Rotation paths and how fast each direction turns (degrees each step)
Each turn is a multiple of 5 degrees from 10 to 175, or 0.
Each row of a path follows its step; steps can be skipped.
Rotation 1:
step 4: [ -9   3   9   1  -2 -19   9 -15   5  -3   4  -4  -9  -5  -2   4  -3   2
  -9  -4   9 -16  -2  -6   9  -7  -2  -9  -2   2   4 -15   6   4 -12   5
  -7  -5  -2  10 -16   2   3   7   5 -11  -3]
step 6: [ 21 -13   2  -3  -7 -14   1   5   7 -14   6   4  -2   7   7   0  14  -8
  -2  -4  12   4  12   0   5  -2 -18  -2   2  -8   2   4   1  -7   0   3
  -3  -1 -16  -1   6  -4  -4  -4  -1  -2   4]
step 8: [ -2  -6  -7   0  -8 -11  -2  -5 -16   0  11  14   5   1   3   3 -16   4
  10  -4  -5  -6  -4  -3   4  -1  -2  20   5  -2   1   0   0  21  -1   1
 -10   0 -10  -8  -4   0  -2  -6  11  -6   6]
step 20: [ -1   1  -5   2  -1   3  -9   0  -9  -4  -8   6   6  11   3  14   0  -7
  -2 -14  11 -12  -6   1   2  -2  -3  10   6 -15  10  -4   5  15 -13   1
   3   1  -4   2 -20  -2   2  -9  -6  -8  -6]
step 24: [  8  -1  -2   0  -3  -6  13  -9  -4   8   7   2  15   9  -3  -4   2   7
   5 -10  13 -10  20  -1  -1  -6   3   2  15  -6  -4   3   1  10  22   1
   6  -9  -3  -5  -3  -1   3   6  -1  -4  -4]
step 25: [ -4   6 -11   2 -11  -5   5  -5   1  -6  -6  12  -1   1 -13   6   2  -8
   0  -8  10   3   3   1 -18 -17   5   9  11   1   5  -8  -1  11  -7   8
 -12  14  -9  -5   2   3  -5   2   5  -5   6]
step 27: [  0  -5   6   3  -9  -2   8   6   0 -22 -10  13   3  -1  -4   3 -11  -2
  -7   5  -2 -16  11  -8   8   7  -1 -10  -3  -4  -5 -11   5   2  -7   5
  10 -13   0  -2   8   1  -7   0  17  -2   0]
step 28: [  7 -15   5 -14  -6  12   5  17   0 -11  -2  -1   2  -5  12  -1   9   5
   7 -16   2   0  -2  -6   0  -8  -3  12   4  -5   2  -2   2  -5   3  -6
  -6  -9 -11   4   9   2 -12  15   5  -1   3]
[-3  3  2 -3  0 -1  1  1  2  3 -1  0 -1 -1  0  3 -3 -3  7  1  2  0  1  5
  0 -1 -2  4  1  3 -1 -2  0  3  1  0 -6  1  3  1 -3  1  0  1  1 -4 -1] | 85
[-3  1 -3  5  0 -3 -4 -2  0  2  0  1  3 -7 -2 -3 -1 -1 -1 -2  0  0  0  1
 -2 -6 -1  3  1  0  0 -2 -3  1 -1  0  2 -2 -1 -3 -4  1  2 -3 -1  1 -4] | 65
[ 1  1  1 -2  1  2 -1 -6  5  4 -1 -2  1  3 -2 -4  3  2  1  0  2 -3  4 -1
 -3 -1  1 -5 -1  3  0 -4 -2  1  0  0  0  4 -2 -1 -2  1  1  0  0  0  2] | 35
[-2  2  4  0  2  4  1 -1  2 -4  7 -1  0 -6  2 -2  1  1  4 -1  2 -3 -4 -2
  2  1  1 -2  1 -1  4 -3 -2 -3  0  3  1 -2  2  2  0  1 -3 -1  1  1  0] | 60
[-1  3 -2  2 -4 -2 -1 -4  7  1  1  2 -4 -3  1  1  4  2 -1 -5 -3  1  1  0
 -1  2  2  2  0 -1  3  3  5  1  0 -2 -1  0  2 -1  2  2 -2  4  0  0  1] | 100
[ 3  4  2 -3  6  1 -1 -1 -1 -2 -3  0  1  1 -3  1  6 -6  1 -3  2 -1  1  2
 -2  0 -2  0  3 -2  4  4  0  0  4 -2  0 -2 -1 -2  0 -1 -3  1 -1  2 -2] | 80
Rotation 2:
step 0: [ -4 -12 -11  -1   2   7   6  -4  -2  -5  -3   3 -12  -2   2   5   2  12
  -9  -7   3  14   9  -4  -3   4   2  -6 -12  14  -1  14  -6   0  -5   4
  -1   2  30   5  14  -1   6 -12   0  -1   9]
step 4: [  0 -15  -2 -15   2 -16  -4  -1  14  10  -3   9   9  -1  -1   2  14  11
   1  10  -6 -11  15   0  -9   5   5   4  -4  -9  -5  -8  -6  -2  -3  -5
   3  -9   9  15   3 -10   4 -12   1  -5   9]
step 8: [  5   1  20   4   4   1  -9  -8   7   2   3   9   1   4  -1  -7   1  -4
  -4  -3   3   1 -13   7   0  16   4 -17   2   9   3 -10  -4   9 -14 -17
   3  -2   4  14 -11  -9   0 -14   8  11   6]
step 11: [ -8  19  -2  14   9  -7   9  -7  -5  -3   3   8 -13   9 -10   9   1 -10
 -12  10  -9   1   4   8  -5   0   6  11 -11  10  -1  14 -13   7   3  -3
  -4   2   9  -8  -9   5   0  -2 -11  -3  -5]
step 13: [-11  -7   4  -2  -7 -13   4   5   8  -9   9 -11 -17  -4  -3  -4 -11 -11
  -5  23   8  -1  10   1  -3  -1   5  -6  -4  -3  -5   2  -5   7 -11 -11
  16   7   6   5  -2   2   3  -6 -16   6   2]
step 16: [ -4  10   0   1  -7  11   5  -9 -13   9   0  10 -14 -10   4  -2  -4  -6
  13   9  -7  -1   4   6   8  -1  -6  10   3   1  -4   6  -6  16   3   4
   2   4 -14  13  -5 -22 -10   9  10  -4   1]
step 17: [ -8  -6   7  -3   1  11 -14  -5  -1  -6   2  13  -9  -5   1   7  -3   7
  -4  17  -2 -10  -8  -7  -4   2   5   2   0  -7 -12 -17  -6  19  11 -11
  -2   1  -4  -5   8 -11   9   6  -2   8 -11]
step 21: [  3 -13  -5  10  11   6  -7   0  -6   5   6   5 -10  -5  11  13   8  -8
  -6  -5 -10   8   4  -5  -6   5  -9 -13  -4  17 -15   2  -2   8  -1  -2
  13  10   5  -5  -1  -3  -9  -4   3  -3 -21]
[ 0  0 -1 -2  0  1  0 -3 -5 -1 -1  6  0  2 -1 -1  3 -2 -2  4 -2 -2  3  0
  0 -1  0  0  1 -4 -3 -3 -5 -4  3  1 -4 -4  0  0 -2  3 -4  3  3  3  0] | 55
[-3  0  2  3 -3 -2  0 -3  2 -1  1  2  2 -2  3  3  3 -1 -2 -1  1  0 -2 -1
 -4 -4 -2 -3  1 -1  0 -3 -5  1 -3 -2  2  2 -1  5  2 -5 -1  0 -1  0 -6] | 80
[-2  1 -5 -2  2  2  1  1 -1  0 -3  0 -1 -6  3  0  1  1  0  2  2  1  0 -4
 -1  0 -1 -3  0  0 -5  2  4  4  1  1 -1 -3  2  2  3 -3  2  7  0  2  2] | 20
[-1  0 -6  1  1 -4 -2 -2  0 -3 -4 -3 -3  0 -3  0  4 -1  0  0  1  3  2 -3
 -1  0 -3 -1  0  0  2  0 -1  5 -1  0  0  0  1  0 -1  7 -3 -3  1 -2 -2] | 35
[-1  2 -1  1 -3 -1 -8  0 -3  1 -1 -1  3  0 -2 -4  1 -4  2  0 -3 -1 -3  1
 -1 -1 -3  0  0  1  2  2  1  0 -3  5  1 -2 -1 -1  1 -4 -3  0  1  1  4] | 170
[ 0 -1 -3  0  2 -4  0  1  2  1  4  3  3  3 -4 -1 -1 -2 -1  0  1  2  5  0
  1 -2  0 -1  3  0 -5  4  0 -1 -2  4  4  1  2  0  1  0 -1  2 -6  0 -2] | 35
Rotation 3:
step 1: [ -9 -18  16   3 -17  11   0   2  -3 -11  -3  13 -11  13 -16   5  17   6
   5  -4   8   8   0   7   8 -14  -1   0  10   0  -3  -9   0   1   4  -2
   6  -6   4  -7   1  -7  -5  -6  13  13   4]
step 5: [-10  -5  -5  13   2   6 -15  11   0  -6   4   0  11  20   1   7   5  -2
  -4 -19 -17   4  -3   0  14  -3  -9   1 -18   3   8  -1  -8  -4   6 -19
   9  -3  -9   2   7   2   0   7  -2   0   3]
step 6: [  2   5  -8  -6   2  -1  -8  13  -4 -16   2  -6 -10  -1   8 -11  -4  -5
  -8   3  13 -16  -2 -10  -8  13  10  19  -8   5  -9   2 -10  16  11  -3
  -5 -17  -1   0  -2   0  -8  -2   3 -13   0]
step 10: [ 13   1   1  -1  10   3  -5 -20  -9 -11   1 -15  -7 -11  -1 -27  -1   6
   0   3  -1   3  19   4   3  -6   5   5   4  -1   4  -3   1 -11  15   2
 -11  10   5   3   9  -4  -8  -1  -5 -11   3]
step 16: [  1  -6  -4 -22  -3  -1  -1   3   0   6   0  -5  -4   8 -16  -7   5  -2
   5   9   6   0   2  -8 -17   3 -14   1  10  -3   3  -6  -8  -5   1   0
  11 -19 -25   8   1  10  13  -2   8   5  -7]
step 18: [  2 -12  13 -12   9   4   0  -1   2 -14  -1  15  -6  -9  11  -5   6  -6
   3  15   8  20 -16  -2  -6 -10   1   8   4 -12   3  -2  -5   6  -4   7
   3  -3 -10   3  24  -7  -4   5   3   0   2]
step 22: [-11  -8   2   8  10  14  -9 -13   3   3   6  -5  -9  10   2   7  -4  15
  -4 -17   2  14  -4  -1  13 -15  -5  -6  12  -5 -10 -19  -6  10   0   4
   8  11   4   0   3  -2  -7  11   1   3  -8]
step 27: [  3   8   1   1   8  -5  -2 -15  -1  -9  -7 -15   5   4   9   6   0  -6
 -23   4  -2  -9   1  10 -10   6  -5  13  -4  13   1   0  -8  -9  12   0
  -1  -9  -1 -11  -9 -13   0  -8   9 -17  13]
[ 0  0 -4  2  1  7  2 -1  1 -6  2  2  2 -3 -4  2 -1  4  0 -4 -2 -1 -4  0
 -1  3  1  3  1  0  0 -1 -3  2 -2 -4  0  0  0  0  0  1 -3 -1  2 -1 -2] | 20
[ 0 -5  1  1 -4 -3 -5 -5  1 -1  1  1  1 -2  1 -1  0  2  3 -1 -1 -1 -2  2
 -4 -3  0  5  3  3  1  0 -2 -2  2  0  2 -1 -1  3  1  0  3  4  2  0  0] | 170
[-4 -4 -1  1  3 -1 -1  0  5 -2 -1  0  1 -2  3  0 -1  0  0  1  1  4 -1  0
  0 -4  6  1  5 -2 -2  0  4 -3 -4 -2 -3 -1  2 -1 -1  3  0  0 -4 -2 -1] | 100
[-2  1  0 -1  3 -3  1  1  3  3  1  1  4 -1 -3  0  3  4  5 -2  0 -1 -2 -1
 -3  5  3 -4  0  1 -2 -3  1 -2  1  0  5  0  0 -1  2 -3  2 -1 -4  3  2] | 85
